Questions about the matrix below.
1) Read off the entry just right of 0.18.
2) Read off the entry just right of the largest entry.
3) Read off the 1st entry in reading order.
[[-0.05, 0.03, 0.06, 0.03, 0.11, -0.02, 0.02, 0.07], [0.07, 0.02, 0.06, 0.05, 0.04, -0.11, 0.04, 0.23], [0.19, -0.09, 0.06, 0.10, 0.00, 0.05, 0.15, -0.04], [0.18, -0.08, 0.03, 0.10, 0.02, 0.05, 0.12, -0.05], [0.12, 0.14, 0.04, 0.06, -0.04, 0.07, -0.08, 0.04], [-0.04, -0.06, -0.04, 0.02, 0.09, -0.01, 0.03, 0.14], [0.02, 0.01, 0.22, 0.12, 0.12, 0.02, 0.13, -0.17], [0.01, -0.04, 0.20, 0.08, 0.05, -0.01, 0.12, 0.01], [-0.01, 0.09, -0.03, -0.04, 0.02, 0.05, 0.06, 0.16], [0.00, 0.09, 0.03, 0.00, 0.04, 0.00, 0.05, 0.15], [0.09, -0.07, 0.04, 0.06, 0.02, 0.03, 0.11, 0.04], [-0.04, -0.02, 0.20, 0.06, 0.04, 0.06, 0.16, -0.05], [-0.02, -0.03, 0.24, 0.09, 0.05, -0.01, 0.12, -0.01], [-0.03, -0.08, 0.12, 0.04, 0.08, -0.07, 0.16, 0.14], [0.02, 0.08, 0.01, -0.01, 0.02, 0.04, 0.07, 0.11], [-0.04, 0.08, 0.11, 0.00, 0.04, -0.01, 0.10, 0.13]]
1) -0.08
2) 0.09
3) -0.05

17,-7,-18,-2,-1,3,-28,-16,-32,16,-16,23,-22
The maximum -> 23
What is the entry just right of the smallest entry? 16
The entry just right of the centre entry: -16
What is the entry just left of -18? -7

Read these off the table that follows.
1) Give the bottom entry of the column that holds the smallest entry.
2) Give the top-left entry.
3) Give the 2nd entry on the main diagonal.
4) Give the entry just right of 0.121.
5) Give the last entry, reading row by row.
6) Give the third entry on the main diagonal.
7) Give the entry in the top-right corner.
8) Give the entry just right of 1.097.
-0.456   0.370  -1.518  -1.189  -1.040  -0.351  -1.657   2.637   0.038   1.068
 1.295   0.241  -0.231   0.115   0.374   1.116   1.097   1.702   0.133   0.670
 0.545   0.188  -0.499   0.428   0.522  -0.076   0.559   1.275   0.966  -0.394
 1.373   0.160  -0.470  -0.348   1.358   1.133   0.889  -0.374   1.847   0.483
 0.839  -1.035   0.427  -0.138  -0.594   0.851   0.898   1.734  -1.472   0.190
 0.121   0.974   1.042   1.266   1.276   0.214   0.205  -0.804   0.149   0.773
1) 0.205
2) -0.456
3) 0.241
4) 0.974
5) 0.773
6) -0.499
7) 1.068
8) 1.702

[[ -1  -4 -10   0   5  -6  -3]
 [  1 -16  12  13  -6  13 -25]
 [ -4 -13 -12  12   1   8 -14]
 [ -1   3   6   3  -5  10   4]
 [ -4  -4  -8  10  -2  13  -1]
 [ -1   0   6   6  -6  13   0]
 [  1 -18  12  15  -6  15 -28]
 [  3  -5   8  -1   0  -3 -11]
 [  1  11 -11 -15   9 -21  16]
 [  3   4  -4 -11   7 -17   4]
 [  0  -4  -8  -2   5  -8  -4]
 [  3  12  -8 -18   9 -24  15]
 [  1 -13  12  11  -6  11 -21]
 [ -3   3  -8   4   0   6   7]
 [ -1  10   4  -3  -3   4  13]]
Indices start at 0.
Find the entry just right of the centre entry.
A: 0
Find the entry in row 0 and column 2.
A: -10
Find the entry in the top-right corner.
A: -3
Find the entry directly above the smallest entry.
A: 0
The smallest entry is -28
Find the entry in the bottom-right corner.
A: 13
The entry just left of the smallest entry is 15
The entry in row 2 and column 0: -4
Find the centre entry.
A: -1
Find the entry in the top-left corner.
A: -1
The entry in row 2 and column 2 -> -12
The entry just left of the largest entry: -21
Find the entry in row 1 and column 0.
A: 1
The entry directly above the centre entry is 15
Find the bottom-left entry.
A: -1
Find the entry at row 0, column 1.
A: -4
The largest entry -> 16

a = [ 23 -43 -13  28  37  45 -26]
The entry just left of the largest entry is 37
The 1st entry is 23
The entry just right of 45: -26

Read these off the row that follows.
1) The fourth entry?
2) The 3rd entry from the right?
3) The last entry?
4) The entry just right of -28?
5) The third largest entry?
6) The second entry from the right?
7) The entry just left of 26?
[ 17   8 -10 -32 -28  -3  24  32  26 -37  20 -11 -18  38 -17 -16]
1) -32
2) 38
3) -16
4) -3
5) 26
6) -17
7) 32
